Here is a table of points, one per row:
[42 36 13 44 38 62 27 64 18 53  2 55 47 40 29 69  0 11 24 22 33 20 58  7 31 16 49 51  4 67 60  9]
[31  9 33 60 55 44 38 49 51 11 53 42 18 13 47  0 16 20 36 29 69  4  7 64 62  2 40 24 22 27 67 58]
[ 0  2 62 40 24  9 33 36 55 18 38 58 13 69 31 67  7 51 49 16 22 27 44 60 29 64 47 53 20 11 42  4]
[ 0  2 69 55 27  9 42 16 47 22 58 60 20 64 13 36  7 24 53 29 31 18 40 67 51 44 49 62 38  4 11 33]
[44  0 47 20 64 58  2 42 67 55 33 36 11 69 40 29  7 24 18  4 51 13 16 22 38 60 31 53 62 27 49  9]
[64 42  0 58 44 22 27 11  9 20 69 29 60 38 31 51 67 55 16 62 36  4 24 18  7 47 49  2 33 40 53 13]
[ 2 51 24 55 44 29 58  9 31 49 18 69 22 62 36 42 20 13  7 38 27 33 64 40 60  4 53 47 16  0 11 67]
[69 40  9  0 13 67 51 38 49 64 31  7 27 47 53  4 16  2 44 29 42 36 33 11 22 24 18 55 62 58 60 20]
[64 49  0 51 67  9 18 38 53 16 69 55  2 20 22 58 36 33 62 44 42  4 60 24 27 13 31  7 11 29 40 47]
[64 22  7 38 60 49 20 29 13 58 51 16 42 11 62  0 31  9 27 33 67  4 18 55 47 44 40 36 24 53 69  2]
[51 55 27 22 69 44 36 58 33 47  9 49 11 53 20 67 40 64 42 38  2 60 62 29 16 31 24 18  4 13  7  0]
[51 29 24 62 47 27 44 42 22 13 33 31 38  2 67  0 11  9 36 55 64  7  4 60 58 16 40 49 20 53 69 18]
[49 38 27 11 24 69 36 58 42 33  7  2 18 51 64  9 16  0 44 29 55 20 22  4 31 40 13 47 60 62 67 53]
[16 42  0 60 44  7 22 53 64 33 49 29 13 31  2 69 24 67  4 62 58 11 18 40 20 55 38 36 27 47  9 51]
[ 0  9 51 58 31 42 27 47 36 22 62 67 44 55 33 20  2 13 38 16 24  4 40 49 69  7 53 60 29 11 18 64]
[62 44  0 42 33 36 31  4 22 38 67 18 58 55 16 40 69 51 13 64 29 20 49  9  2 60 53  7 47 24 27 11]
[24  0 42 27 60 47 16 49 62 55 36 31 13 64 44 69  2 51  7  9 40 20 18 33  4 67 29 58 53 22 38 11]
[64 44  0 42 38 27 29  7 16 24 67 20 60 55 22 49 69 53 18 62 33 11 31  9  2 51 58  4 47 36 40 13]
[ 4 22 69 60 47 13 38 24 27 49 29 62 11 51 31  0  9 40 58 33 36 20 42 55 53 18 16 44 67  2  7 64]
[27 20 62 49 29 40 55 60 33 13 31 42 24  2 47  0 38 22 64 36 69  9  7 53 44  4 11 18 58 16 51 67]
[51 58 29 69 27  4 53 47 20 13 67 16 55  0 60 24 44 40 31 49 42 18 11 22 33  2 62  7  9 36 64 38]
[69 20  9 11 67 49 13 55 58 31 64  0  2 44 60 38 47  7 18 42 62 24 27  4 22 16 51 29 40 33 53 36]
[24 58 62  9  0  4 20 38 40 33  2 18 51 11 49 36 60 29 53 13  7 69 16 67 55 64 22 47 42 44 31 27]
[ 2 11 67 53 20 36 49 42 27 47 31 60 40 18 44  4 16 22 64 29 55 24 38 33 62  7  9 51 58  0 13 69]
[20 36 69 13  0  7 11 51 44 31  2 22 53  9 27 60 58 42 49 18  4 64 16 67 38 62 33 47 29 55 40 24]
[31 60 16 62 22  4 40 38  2 18 67 33 49  0 36 51 29 53 58 27 24  9  7 42 55 11 64 20 13 44 69 47]
[51 69  7 13  0 27 60 11 40 38 36  9 58 16 55 20 62 31 49  2 18 53 24 33 42 67 44 29 47 64 22  4]
[69 33  4 24 67 36 27 58 55 13 64  2  0 22 60 53 44  7 40 49 62  9 29 11 16 18 51 31 20 47 42 38]
[13 64 51  4  0 36 60 53 33 18  9 22 40 20 49 24 47 16 67  2 11 69 27 44 58 62  7 29 38 55 42 31]
[69 44  9  2 49 67 42 29 51 40 24  7 13 62 58 11 16  0 47 36 33 22 31  4 18 27 20 64 60 53 55 38]
[31  7 11 49 44 42 33 47 62 22 13 55 29 18 38  2  9 24 51 27 67  4 20 53 64  0 60 40 36 16 69 58]
[13 58  0 55 40  9 31 64 60 29 47 24 18 38  2 69 20 67  4 42 62 27 11 22 36 44 51 49 16 53  7 33]
[69 29 11  7 24 67 38 49 42 33 13  2 18 51 64  9 20  0 36 31 47 40 22  4 27 44 16 62 58 55 60 53]
[64 58 51 38 67 53 40  7  4 11 18 60 49 16 24 42 55 69 20 36  9 47 27 29 31 44 33 13 22 62  2  0]
[18 24 69 27  0  4  9 51 40 29  2 31 44 13 38 62 55 42 58 11  7 67 16 64 36 60 33 47 22 49 53 20]
[ 4 11 67 55 16 44 58 38 31 53 13 62 51 33 18 20  2 24 47 22 49 42 29 36 64  0  7 60 40  9 27 69]
[42 55 69 29  9 27 18 47 24 51 22 49 64  0 11 58 53 60 33 16  4 67 20 44 40 36 31  7  2 62 38 13]
[64 60  0 24 18 33 49 11 13 36 69  2 62 51 44 22 67 27 38 29 42 58 53  9  4 31 47  7 55 40 20 16]
[20 36 67  9  0 13 11 51 40 33  4 29 53  7 27 60 55 47 42 24  2 69 22 64 31 58 38 44 16 62 49 18]
[44 60 36 27 67 47 53  2 18 51  0 69 49 42 24 40 62 64  7 55  9 38 29 31 13 58 33 16 22 20  4 11]
[ 7 27 64 38  4 67 51 22 31 36  0 55 42 29 11 44 16 33 20 24 53 58 49 18 62  2 13 40  9 60 47 69]
[24 51  2 53 55 22 27 67 33 49 40 31 29 11  4 69  0 62  9 47 44 20 36 16 42 58 38 60  7 64 13 18]
[51 53 62 55 33 47 24 18  7 38 44 42 67 11 16 64 58 69 29 36  9 49 27  2 20 22 60  0  4 40 31 13]
[64 67 11  0  4 69 62 20 47 42 29  9 38 51 60  7 24  2 40 22 31 49 33 13 27 18 16 53 55 58 44 36]
[ 0 11 67 62 24 29 47 33 16 36 44 64 27 22 31  4 18 20 60 42 38  9 49 51 55 13 40 53 58  2  7 69]
[47 58 31 18 67 51 42 53 29 27  4 62 11 20 13 60 49 69 36 40  2 55 64 38 44 33 22 16  7 24  9  0]
[18 67 16  4  0 53 69 42 13 51 27 20 49 29 62  2 31 11 64  9 22 47 36 33 40 55  7 38 44 60 58 24]
[27 42 20 31 69 49 33 51 36 55  2 53  4 58 24 64 38 62 11 44  0 60 67 29 40 47 22 16  9 18  7 13]
[53 62 33 36 64 58 42  2  9 22  4 67 51 24 29 47 60 69 16 44 11 49 13 31 27 55 38 18 20 40  7  0]
[ 9 24 31 18  7 58 49 33 38 42  2 69 60 36 22 64 11 13 16 29 55 53 44 20 62  0 27 51  4 67 40 47]
[69 13  4 24 60 55 22 33 36 44 67  0 18 47 58  9 51  7 16 53 62 29 31  2 11 38 49 27 64 40 42 20]
[51 38 31 62 18 22 53 47 29 11 60 16 36  0 67  4 44 20 33 58 64 13  2 55 27  9 49  7 24 40 69 42]
[69 42 18 58 55 16 44 47 53 13 64  9  0  7 60 49 38  2 31 62 67 20 27 40 22 11 33 24  4 36 51 29]
[42  2 38 16 53 67  0 49 55 47 20  9 24 69 51  4 11 13 31  7 64 18 22 27 36 33 29 62 60 44 58 40]
[ 0 24 67 62 29 18 44 27 22 36 42 64 20 38 31  7  9 16 58 40 33 13 49 55 60 11 47 53 51  2  4 69]
[67 18  2 31 60 58 24 40 29 44 64  0 33 38 62  7 51  4 27 47 69  9 20 16 13 42 49 22 53 36 55 11]
[29 67 11  2  0 62 64 22 20 47 36 13 58 55 69  9 27  4 49 16 24 51 53 18 33 40  7 44 38 60 42 31]
[58 55 31 24 69 49 33 51 40 38 42 18  4 53 27 67 36 62 20 47  2 60 64 22  7 29 44 16  9 13 11  0]
[ 0  2 33 36 55 24 40 51 60 27 53 22 13 67 47 69  7 62 38 16 20 29 42 49 11 64 31 58 18  9 44  4]
[22 44 67  2  4 16 18 53 38 47  9 40 60  0 31 58 42 51 33 20 13 69 24 64 27 55 36 29  7 62 49 11]
[60 31  2 58 69  0  9 11 62 38 49 36 20 42 33  7 55 67 44 64 53 13 29 27 16 40 22 18 51 24  4 47]
[55  7  0 53 62 16 13 24 67 22 47 60 33 49  4  9 58 36 11 69 29  2 38 42 18 64 27 20 40 31 44 51]
[51 49 31 38 67 47 24 55 42 44 27 33  9 58 16 69 40 62 20 53  2 60 64 22 11 18 36 13  7 29  4  0]
Along one direction, these points spread out more than along any other. Take the direction at right angles to it along which they spread out most. Then take the direction at right angles to both along which they spread out most. Go by this last direction. How many in every 100 of the points above lie lower along it than each point below? Round to a whole number. More than half of the points above lie lower than the first one.
[64 58 51 38 67 53 40  7  4 11 18 60 49 16 24 42 55 69 20 36  9 47 27 29 31 44 33 13 22 62  2  0] 62
[69 33  4 24 67 36 27 58 55 13 64  2  0 22 60 53 44  7 40 49 62  9 29 11 16 18 51 31 20 47 42 38] 41
[29 67 11  2  0 62 64 22 20 47 36 13 58 55 69  9 27  4 49 16 24 51 53 18 33 40  7 44 38 60 42 31] 95
[ 0 24 67 62 29 18 44 27 22 36 42 64 20 38 31  7  9 16 58 40 33 13 49 55 60 11 47 53 51  2  4 69] 8
[64 67 11  0  4 69 62 20 47 42 29  9 38 51 60  7 24  2 40 22 31 49 33 13 27 18 16 53 55 58 44 36] 94
[64 60  0 24 18 33 49 11 13 36 69  2 62 51 44 22 67 27 38 29 42 58 53  9  4 31 47  7 55 40 20 16] 75
[53 62 33 36 64 58 42  2  9 22  4 67 51 24 29 47 60 69 16 44 11 49 13 31 27 55 38 18 20 40  7  0] 60
[42  2 38 16 53 67  0 49 55 47 20  9 24 69 51  4 11 13 31  7 64 18 22 27 36 33 29 62 60 44 58 40] 71
[ 2 51 24 55 44 29 58  9 31 49 18 69 22 62 36 42 20 13  7 38 27 33 64 40 60  4 53 47 16  0 11 67] 13
[31 60 16 62 22  4 40 38  2 18 67 33 49  0 36 51 29 53 58 27 24  9  7 42 55 11 64 20 13 44 69 47] 43
[51 49 31 38 67 47 24 55 42 44 27 33  9 58 16 69 40 62 20 53  2 60 64 22 11 18 36 13  7 29  4  0] 24
[69 42 18 58 55 16 44 47 53 13 64  9  0  7 60 49 38  2 31 62 67 20 27 40 22 11 33 24  4 36 51 29] 27
[31  7 11 49 44 42 33 47 62 22 13 55 29 18 38  2  9 24 51 27 67  4 20 53 64  0 60 40 36 16 69 58] 25
[69 29 11  7 24 67 38 49 42 33 13  2 18 51 64  9 20  0 36 31 47 40 22  4 27 44 16 62 58 55 60 53] 87
